Each path below is one point turned by a fixed rotation once a step. After each direction that follows a path, write how fast that rotation turns it, in degrees per step (0 if it stays still).
Each turn is a multiple of 5 degrees from 10 to 175, or 0.
Each row of a path follows its step; steps can be skipped.
Path 1:
step 3: [ 44  31  -5   4  -6 -17  85  10  37  14 -25 -41   2  23 -28 -25 -24 -10
  -9   5 -25   1 -41 -22  -5  22  -8  64 -12  24  34  19 -24  11 -14]
step 4: [ 20 -10 -11  36  11 -12  14  -9 -34  14   6  -8  10  21 -19  -2 -60 -10
 -55  -6 -55  29 -42  38  36   3  -7   0 -36  43  19   9 -59   9 -21]
step 5: [ 31   7   4  25 -11  44  35   2 -12  34  11  24 -43  20 -49 -27 -65  16
 -30 -14  31  17 -26  -3   8   7 -23 -10 -37 -51  23 -12 -24 -14 -45]
step 6: [ -1 -16  41  17  26   7  44  38 -30 -19  -5 -24 -23  13   2  -4   0  24
 -20  39   2  -3 -16 -22  24  29 -40  29 -68   4  64 -36 -13 -39 -18]
step 7: [  4  33  16  24   6  49  31  12  24 -22 -13  13  -2  61  17  42 -38 -10
  -3  21 -36   7  -4 -19  65  18 -14  49 -39 -18   5  24 -39  12  -3]
step 8: [ 18  -2 -19   7  19  67  16 -16  40  -4   5   6 -22   1 -41  31 -13  22
 -28 -10 -73 -14 -34  16 -30  41 -28   9 -23  11  39  13 -43 -26  -9]
step 9: [ 41  -1  33 -24  20  -2  48   3 -20  59 -24  18   9  44 -23 -20 -37  28
   6 -23 -41  20  -5  17 -24   3 -39  61 -14  -3  45  22 -11 -26 -10]
step 10: [-29 -14   8  65   1   6  14  -5 -32  24  17  17  23  30 -46   4 -38  49
  18  31 -51  50  -7  -7  33  15 -19   0 -40  20  32   8   7  -4 -37]
step 11: [-14  25 -20  40   2  50  13   9  39  29   0  35 -60  21   9 -32 -23  44
 -12  29   8  20 -16 -38   8 -15 -16  46  -8  10  42  -6 -32  -3 -47]
step 14: [ 16  -8 -54  -7  -3  29  72  -5  27  28  15 -28  11  13 -57  -7 -21  17
   0  21 -13  21 -53 -21 -23  46   6  12 -37   7  19  -5   0 -36 -42]
Directions:
[  0   2   2   2  -4  -7 -13  -1 -19   2  -3 -16  11  14  10  19 -14  -3
   4 -10  -8   9  16   2  25  -4  -1  -2  -7   8  -3  10   2   8   2] -> 125
[ -2   8 -13  15 -11  11  -3  18  -9   5  11   0  -1  -6   5  11  -5 -15
  10  13  -3 -11  -8   0 -11 -10  16  17   1  13   1   2 -14   3   7] -> 95
[ -3   6   6  17  15   2  -9 -13  11 -14   5 -12   5  -4  12   9  -7   7
  -6   1   5  -8   5 -20   2  -7   0  15   5 -17   7 -18  -1  -3  11] -> 70
[ -4  -6  20   6  -5   1  -9  11  -6   3  13   2 -21   7   7  -2  19   0
  -2   6  10  -5  -2 -15  14 -15  -1 -13  -5  -6   3   4 -10   0 -16] -> 65
[ -9  -2   3  11   6   7   3  15   3  11   0   4  -4   8  -4 -15 -16   7
   2   0   9  -1  10  -2   2  -9  -9 -13  -9  17 -15 -19   6  -6  21] -> 70
[ 10 -10   1  -1   3   6   5  16 -10   0  11  -4  14 -14  -3  -4  -1   6
  18  15   3  11   9  -6   5   5   6  10  -8 -13  -4  -3  23 -11 -14] -> 90
